One turning vector, and how many ticks it has turned
The counts run from 0 to 578.
5	6	10	-8	4	-11	0	22	15	-8	-16	3	-4	-14	0	-8	4	6	-10	13	-4	14	8	15	-18	0	-1	-7	4	1	0	2	6	-8	-16	-11	16	6	-1	6	-1	0	-4	-6	-3	5	1	11	5 -> 26
0	3	2	5	-8	0	14	16	9	20	-2	1	1	-18	-2	-9	1	2	-9	-12	12	-6	4	-12	-1	10	-2	-5	16	11	0	15	8	7	-8	-2	0	1	14	-6	-5	6	1	-3	3	-7	-8	18	-13 -> 373
11	-2	6	1	-10	7	-15	2	-4	13	-6	9	5	-6	-7	-8	-5	-11	-2	-17	2	-14	-8	-6	-5	9	3	-18	4	23	-3	13	10	6	-9	-3	4	3	17	-9	0	-1	16	3	-1	-11	0	-8	0 -> 572
8	-14	-10	-2	6	-2	-3	6	0	-8	-4	-8	-14	6	-6	-9	-6	-17	-3	5	-5	7	0	12	-23	-7	5	-15	-6	6	-2	7	8	-11	-6	-10	6	2	13	-16	10	-9	-5	-2	-9	11	10	2	10 -> 103
9	-13	-1	7	4	-1	0	4	8	-8	-8	-12	-18	7	-4	-3	-2	-13	-12	-1	-9	2	-9	12	-22	-6	-3	-12	-10	9	1	-4	10	4	-9	-10	4	6	1	-15	7	-14	-3	-4	2	5	9	18	9 -> 83
-4	1	4	9	0	-5	10	3	12	-10	-17	-6	-17	-12	-3	-4	12	0	-13	10	9	11	-3	11	-9	4	2	-15	1	3	-4	16	10	-4	-15	-20	2	-2	-2	-6	0	1	-10	1	8	12	0	8	8 -> 453
11	0	2	4	4	13	-13	1	-4	6	10	9	-2	-3	-7	-11	6	-12	-12	-2	0	-10	0	-3	-7	0	6	-29	-2	17	-3	16	5	-5	-13	6	16	-2	17	-8	-4	3	8	3	-2	-7	-6	3	-6 -> 549
7	1	18	-5	5	0	-9	22	-1	-5	-14	8	1	-9	-7	-11	0	2	-16	1	-10	10	1	12	-17	-5	-8	-3	-11	6	2	-2	4	-6	-17	-7	9	5	-1	4	-7	-1	6	-10	-6	9	3	20	0 -> 29
8	9	-2	-7	-8	-18	-5	19	18	-12	-5	-2	-3	6	-1	-10	-3	-5	1	0	-3	2	5	7	-15	8	2	-19	17	10	-6	7	8	-6	-9	-2	16	-1	10	-6	11	-3	-1	2	-9	-18	-3	6	9 -> 563
10	-18	1	13	10	5	4	2	14	-3	-3	-15	-10	-11	0	3	1	-4	-16	-2	-8	1	-5	10	-20	2	-3	-5	-2	4	-4	-9	11	-2	-8	-10	19	11	0	-4	-10	-10	1	-6	10	12	2	12	6 -> 61
7	-14	-3	16	14	8	4	-2	11	-3	-1	-14	-8	-2	-4	-1	5	-4	-21	0	-4	2	-9	10	-10	2	-5	-11	-9	9	-12	0	10	3	-6	-2	21	14	-3	-4	-13	1	-6	-6	11	13	-1	15	0 -> 470
17	0	1	-1	-3	-4	-5	9	-11	3	-3	16	15	-3	-6	-4	-12	-9	-2	-1	-10	0	-3	4	-25	-12	7	-4	4	6	-1	0	6	0	0	-10	15	-6	20	-6	7	4	12	5	-7	15	10	8	-8 -> 311
6	1	-1	-3	6	0	-4	2	5	3	5	0	-11	-8	-6	-9	2	-12	-5	-4	3	-7	2	-1	-2	4	9	-34	0	11	-2	20	1	2	-16	-1	10	-10	7	-24	7	6	-3	5	-3	2	0	10	1 -> 528
13	-19	-3	11	6	3	6	3	14	3	-6	-18	-8	-11	-3	2	-4	-9	-11	-5	-5	-2	-6	14	-18	6	-4	-3	2	3	0	-4	11	-3	-8	-14	16	9	-3	-3	-5	-10	0	-7	11	14	5	13	12 -> 60
-2	-16	-8	2	3	0	-6	2	-3	-6	-10	0	-6	1	1	-3	-1	-10	-2	8	-2	11	8	-3	-12	-5	8	-18	3	20	-6	2	12	-2	-5	-13	-3	4	22	-24	9	-7	3	7	-11	7	13	-10	0 -> 125
7	-9	5	2	-5	-1	-1	4	-4	-15	-4	-6	5	13	-14	-2	-10	-7	-3	-2	9	6	9	-2	-3	13	-9	-12	12	26	-10	2	16	-1	4	-2	6	10	22	-16	-2	-4	2	9	-1	-2	9	4	-4 -> 537
-11	-10	9	5	2	7	-3	18	-1	6	-18	7	-6	-17	4	-8	1	5	-15	-4	-9	9	4	-6	-2	0	0	-9	-18	8	-1	7	7	-9	-14	-8	-6	4	18	-12	-5	-4	8	-14	-3	9	3	-2	-3 -> 402
2	4	0	3	3	-3	5	18	15	15	-6	4	2	-16	4	-10	12	6	-16	-9	3	-3	-3	-2	-15	6	2	-7	1	9	-8	10	4	4	-12	2	17	9	4	4	-12	7	0	-10	6	-7	-14	16	-15 -> 395
13	-1	-2	4	3	8	-13	9	13	2	16	3	-2	3	-1	-7	6	-9	-19	2	-7	-5	0	0	-7	-5	-2	-22	4	13	-4	-1	3	-1	-14	4	19	6	8	-6	1	-2	6	4	-6	-16	-4	21	-5 -> 546
6	-7	6	9	-2	7	8	-13	-3	-5	-8	-4	-4	3	-12	-6	-3	-10	-13	10	12	-2	-17	5	-21	-4	2	-19	8	22	-2	8	11	12	-8	-11	3	-5	4	-4	6	-2	-2	11	-2	3	3	2	2 -> 496
-3	-15	5	5	2	5	2	6	4	5	2	-9	0	-5	3	0	-17	-13	-9	0	-6	6	10	-9	1	5	-1	-13	10	18	-4	1	7	-6	-8	-4	4	2	28	-18	9	1	5	-2	-14	-7	7	-16	10 -> 555
1	7	0	-2	1	-1	5	19	16	18	-8	2	-4	-20	4	-12	7	5	-14	-9	4	-7	-5	0	-15	5	8	-12	-1	6	-1	18	1	3	-13	-1	14	3	2	3	-3	8	-3	-13	3	-8	-12	10	-7 -> 396
6	-19	11	8	2	3	2	1	8	10	-20	-8	6	-23	1	3	-7	2	-7	-9	-2	-3	-4	1	-15	9	0	-4	5	13	1	-6	13	8	-10	-17	9	7	-1	-5	-7	-4	9	-5	7	18	5	-3	4 -> 37
13	-11	1	5	-3	-5	6	-2	5	-2	-4	-11	14	3	-6	-2	-11	-9	-6	5	7	0	-9	1	-25	3	1	-13	23	23	-10	-4	13	9	-6	-6	13	-3	3	-3	9	2	2	11	-14	-6	2	0	1 -> 519
19	-2	-8	5	-7	-5	-6	9	21	-6	5	-6	5	4	0	-1	0	-4	-5	5	2	0	4	5	-17	6	1	-13	28	14	-7	-4	15	-1	-7	-9	19	3	4	-3	6	-7	3	12	-3	-12	1	13	-1 -> 542
-3	-20	-6	12	-2	2	1	4	4	3	-5	-10	2	-5	0	-4	-9	-10	-6	-2	2	6	3	-10	-5	8	4	-12	13	15	-13	9	13	-11	-6	-9	0	-4	24	-16	9	1	2	0	-15	0	3	-17	8 -> 147
7	11	12	8	-8	-9	-1	-3	4	7	-7	4	7	-21	-3	4	0	-6	-11	-9	1	-2	-13	0	1	13	-2	-7	17	6	-12	8	8	11	-8	-19	15	-2	1	1	-9	16	6	8	10	2	-7	7	6 -> 243
17	-15	-5	2	2	-1	-10	0	7	11	-8	-9	9	-11	-10	-6	-9	-9	-7	-5	3	1	-5	11	-13	5	-4	1	9	8	-8	2	14	1	-5	-20	11	10	-5	-2	-3	0	0	-3	2	23	16	8	8 -> 465
0	6	4	-1	7	-7	-11	16	10	0	0	4	-5	-12	2	-3	-4	-3	-11	-6	-14	10	9	11	15	9	-6	-8	-5	-1	-15	3	4	-6	-5	-7	20	18	13	-7	-9	16	-1	-9	11	6	5	8	11 -> 228
10	-10	6	-1	2	1	-14	3	-5	14	-24	6	11	-16	-5	-9	-3	-1	-8	-6	2	1	-12	6	-21	0	3	-3	-6	17	-5	4	11	7	-11	-18	6	7	-5	4	-5	6	6	-3	-2	19	6	-2	-1 -> 442
7	-8	-3	14	0	-2	21	2	1	6	1	-7	2	-5	-4	3	-12	-7	-4	-18	-2	-12	-9	-5	-8	10	4	-10	4	8	-7	6	9	10	5	3	17	-2	19	-19	-3	5	1	-3	15	6	-1	15	-8 -> 318
12	-1	-12	6	1	3	15	13	14	4	5	-2	-6	6	-2	-3	-6	1	-6	-8	-5	-12	-3	4	-16	1	8	-13	-2	10	0	6	9	9	7	5	20	11	22	-10	2	-4	-1	-4	19	-4	2	12	-15 -> 340
4	1	-7	13	-1	-7	24	5	15	-2	-2	-6	-9	-9	5	4	-6	-2	-3	-4	-6	-10	-9	-2	-16	2	14	-18	9	3	0	7	7	8	-1	-5	14	-10	18	-18	9	2	-3	2	11	2	-4	5	-3 -> 321
11	-11	1	13	-2	-2	-3	-1	10	-5	2	-11	13	-7	-3	3	-4	-7	-10	-2	0	-2	-6	-6	-17	7	-2	-10	23	13	-12	-6	12	0	-13	-8	14	-10	-1	-8	2	-1	6	12	-13	-2	-1	15	-1 -> 521
7	-1	15	1	-2	16	-1	7	0	15	-13	9	-3	-16	-11	-15	-4	0	-12	-4	5	-10	-7	8	-11	-3	4	-15	-9	14	11	18	5	6	-15	-7	4	4	7	6	-4	-1	4	-9	9	9	1	-1	-2 -> 12
2	-11	7	2	-5	1	1	6	-5	-11	-4	-8	-1	14	-13	-3	-14	-11	-5	-2	6	6	9	-2	1	8	-11	-13	5	24	-5	0	15	1	1	0	-2	9	25	-19	5	-6	1	3	-5	-2	12	6	1 -> 536
1	-16	2	6	3	8	-6	4	2	5	1	-3	2	-10	8	1	-11	-10	-8	4	-5	4	10	-9	-4	0	6	-17	10	17	-4	-1	8	-5	-9	-5	7	2	27	-16	6	0	9	1	-13	-3	6	-19	4 -> 554
0	6	13	1	4	-4	11	3	6	-11	-16	0	-17	-17	-4	-3	16	1	-11	11	11	10	4	7	-13	6	2	-17	3	8	2	14	7	0	-14	-14	9	3	2	-7	-8	1	-6	2	12	10	-6	13	0 -> 45
1	-12	5	0	1	4	-2	8	-4	-8	-3	-4	-4	13	-7	-2	-16	-11	-9	5	1	8	11	-2	0	0	-8	-15	6	24	-5	-1	12	5	-2	-2	-3	10	24	-20	8	-5	-1	3	-9	-4	16	1	2 -> 535
-1	9	11	4	2	2	-5	4	-4	-3	-4	12	-16	-7	-6	-2	-2	-11	-12	-2	-10	6	1	10	13	-1	-4	-17	-15	2	-2	13	3	1	-5	-12	9	9	19	-13	-7	10	2	-3	16	14	7	8	10 -> 251
4	-2	3	11	0	0	23	-8	0	7	2	-3	-3	-9	-4	7	-16	-12	-7	-2	5	-3	-1	-4	-3	3	5	-10	13	11	-2	8	7	16	8	-8	11	5	26	-14	0	12	-4	4	15	10	6	0	-1 -> 297
3	2	14	-3	-1	-3	0	8	-2	-5	-15	5	-13	-15	-8	-6	4	-5	-12	13	5	14	5	11	-15	-7	-1	-9	2	3	10	11	4	-7	-20	-23	-5	-4	3	-3	-1	-5	-1	1	-4	13	4	12	8 -> 48
8	10	4	7	-3	-17	9	12	3	-17	-3	2	0	3	-6	4	-4	-5	-9	-4	-8	7	0	7	-4	1	-11	-2	7	-1	-12	-6	9	6	2	-9	17	3	10	-12	-4	7	0	6	9	5	2	35	1 -> 283
7	3	16	-6	2	-4	-3	23	5	-5	-13	5	-3	-9	-8	-14	0	0	-15	2	-9	9	1	14	-17	-5	-8	-3	-6	0	5	2	4	-11	-19	-11	6	-1	-1	4	0	-2	1	-11	-7	8	2	20	8 -> 28
